In the rows, zero is written as 128.
The rows of X fall into several groups, and each row is roughly a mix of its group's hidden directions; one row fits no group.
X, 97 rows:
[[126 128 166  95  95 101  95 151 124 129 101 132 115]
 [112 118 112 140 153  76 130  91 111 101 120 148 128]
 [ 93 175 152 143 127 104 130 114 119 159 116 119 151]
 [112 162 176 134 119 108  94 121 125 163 127 113 133]
 [136 101 163  95 165 125 118 109 120  95 111 117 148]
 [151  98 101  99 115 143 132 135  87 105 134 108 156]
 [106 155 122  80 123 167 139 115 128 140 146 129  96]
 [138 153 100 147 171 150 147 134 144 149 166 122 116]
 [ 83 134 140 130 105 143 146 143  98 110 107 169 134]
 [144 111 120 103 119 161 156 171 103 156 148 136 120]
 [ 96 155 150 164 104 124 116 143 105 167 134 136 146]
 [140 158 152 149 136 123 103  98 153 164 108 113 102]
 [147 134 154 103 105 133  98 159 154 150 121 123  89]
 [116 146 118 125 146  97 145 128 100 126 134 145 188]
 [111 141 135 180 170 153 144 123 140 105 136 144 122]
 [ 93 172 162 142 107 125 124 141 127 159 101 138 129]
 [137 129  77 122 140 126 163  93 142 102 123 131 103]
 [112 110 152  92 148 134 142 123 115  83  95 141 145]
 [125 141 136 174 164 129 129 122 130 105 162 158 103]
 [ 84 174 140 119  93 119 141 137 126 132 109 150 114]
 [134 119 133 139 113 140 122 130 170 166 147 164  91]
 [124 137 111  84  93 104 126 146 135 112 169 122 108]
 [ 88 161 123 114 121 142 153  89 102 108 118 107 127]
 [131 158 144 157 142 111 180 134 147 133  99 109 134]
 [120 117 162 144 120  93 108 114 122  92 109 169 133]
 [142 120 114 136 140 100  94 139 174  91 112 132 150]
 [110 131 136 137 105 147 170  98  80 149 134 123 125]
 [174  86 120 134 125 121 111 162 148 140 139 150 143]
 [ 94 149 108 103 114 149 120  87 142 105 131 118  96]
 [ 99 174 136  83 135 154 144 103 125 136 135 127 117]
 [138 111 136 111 117 153 120 117  91 165 159 121  90]
 [132 121  97  79 112 119 149 139 140  89 145 132 105]
 [ 87 129 154 147 119 128 119 116  77 127 136 148 156]
 [ 95 174 141 142  96 128 135 141 135 153 102 147 111]
 [119 138 158 131 135 142 130 130 102 176 148 125  82]
 [122 147 143 109 131 155 143 146 141 174 149 151  92]
 [142 117  74 131 152 131 167  99 137 104 124 127 123]
 [127 133 158 158 155 112 140 177 101 152 120 118 122]
 [127 168 165 143 157 123 115 164 146 130 135 159 121]
 [173  85 110 109 112 131 115 120 108 122 141 128 163]
 [100 109  99 148 150 149 156  96 124 112 104  98 125]
 [100 133 150 102 139 135 152 124 122  95  79 149 136]
 [130 145 156 145 156  93 123 117  98 118 109 108 168]
 [131 170 143 135 151 156 131 173 138 150 158 128 125]
 [147  88 126 141 104 130 113  91  85 138 145 113 121]
 [146 107 116 129 113 138 114 145 182 146 143 162 105]
 [103 108 106 179  94 126 155 128 137 109 112 129 114]
 [144 143  94 107 133 154 147 144 132 169 155  97 139]
 [146 104 155 147 103 154 107 121 158 114 122 141  86]
 [113 126 120 114 114 177 148 143 124 144 110  79 142]
 [137 129 103  98 118 127 115  89 151  90 122 132 166]
 [117 157 128 146 105 141 143 174 152 159  99 141 120]
 [155  93 116 107 112 148 134 132  74 136 146 112 139]
 [135 119 155 147 132 136 146 153  89 177 143 128 105]
 [122  88 111 129  94 139 142  95  98 108 124 116 158]
 [ 88 136 109 135 173 102 139 114 110 115 111 109 103]
 [145  96 110 112 103 145 141 111  75 122 140 111 147]
 [130 144  78 150 132 107 152 126 131 151 160 107 152]
 [ 90 165 105 151  94 128 155 142 120 144 122 152 123]
 [103 129 126 117 124  86 123 127  67 112 147 128 133]
 [152  91  98 113 108 136 136 132  93 101 129 111 160]
 [144 132 103 135 138 101 127 118 101 129 190 147 122]
 [142 102 119 135 111 178 140 111 167 134 102 107 126]
 [176 112 100 127 145 120 121 134 159 143 155  93 127]
 [151 115 157 156 137 119 130 159 135 178 139 153 119]
 [163  93 115 133 120 107 108 111 118 104 124 124 176]
 [132  94 101 120  96 136 129 107  93 124 158 102 104]
 [131 141 166 153 149 104  92 105 145 159 133 137 106]
 [113  95 102 115 105 141 147 100 110 123 101  93 151]
 [ 94 142 100 118 100 129 157 115 113  98 129 161 103]
 [111 155 143 164  92 131 103 134 119 168 138 141 109]
 [157  97 111 138 172 146 152 138 143 123 102 117 156]
 [155 138  84 110 145 135 145 125 156 170 142 111 136]
 [154 115 124  83 115 155 109 105 129 155 162 142 116]
 [135 138 133 128 143 125 139 124 169 134  82 145 175]
 [144 132 106 113 119 176 142 145 143 163 143  90 124]
 [174  93 137 114 164 133 105 106 144 115 129 105 122]
 [119 118  91  98  96 154 119  88 138 103 139 125 113]
 [159  84 129 122 125 148  96 114 121 105 150 137  94]
 [120 122 121 100 106  82 117 127  75 125 148 128 137]
 [112 130 193 111 138 127 106 138 117 129  99 126 151]
 [126 162 114 149 100 131 138 165 157 169 118 130 112]
 [125 114 141 133 123 161 120 128 165 128  92 105  82]
 [132 150 134 149 129 144 125  96 149 138  88 143  81]
 [121 134  96 112 112 133 128 112 181  92 119 147 147]
 [117 122 179 127 103 149  93 140 114 127 112 154 105]
 [151 103  76 123 136 116 138  86 143 140 138 119 110]
 [108 137 133 147 128 133 142 135  77 108 164 139 165]
 [135 111 141 165 136 149 131 102 170 105  98 152 129]
 [133 134 115 113 137 110  83 102 170  92 120 127 140]
 [144 107  75 136 153 129 156  94 125 105 143 124 128]
 [155  80 130 105 144 136 121 162 124 109 145 115 158]
 [143 134 103  99 110 116 129 140  93 152 177 116 139]
 [108 123 143 143 137 114 122 136  92 141 152 117 187]
 [119 125 163 138 118  94 113 123 116  96 108 169 154]
 [161  89 140 151 126 121 100 147 125 163 148 135 102]
 [164 138 130 128 135 129 108 139 168 150 151 142  83]]

Here is one row of each group, with its name. Which group are the others in?
[108 138 118 125  77 140 127 144 121 118 137 163  85]
(11)
[128 131 112 113 146 117  78 142 170  95 123 119 108]
(20)
[130 144 142 158 157 162 126 143 161 130 138 129  82]
(107)

[143 115 149 110  92 123  94 142 126 132 140 124  75]
(107)
[ 99 126 153 154 134 131 113  85  82 122 129 146 140]
(11)
[120 137 165 159 125 138 129 137 117  98 134 167 168]
(107)
[142 114  73 124 147 126 161  96 133 100 138 127 119]
(11)
[108 121 169 168 118 163 125 134 116  90 128 141 123]
(107)
[142 125 106 100 110 164 139 140 145 165 120  86 133]
(107)
[145 126 135 114 136 141 124 171 164 164 146 157 106]
(20)
[107  98 113 142 140 110 129  86 126 100 100 120  93]
(107)
[118 120  95 113  86 158 163 102 142 117 132 148 139]
(20)
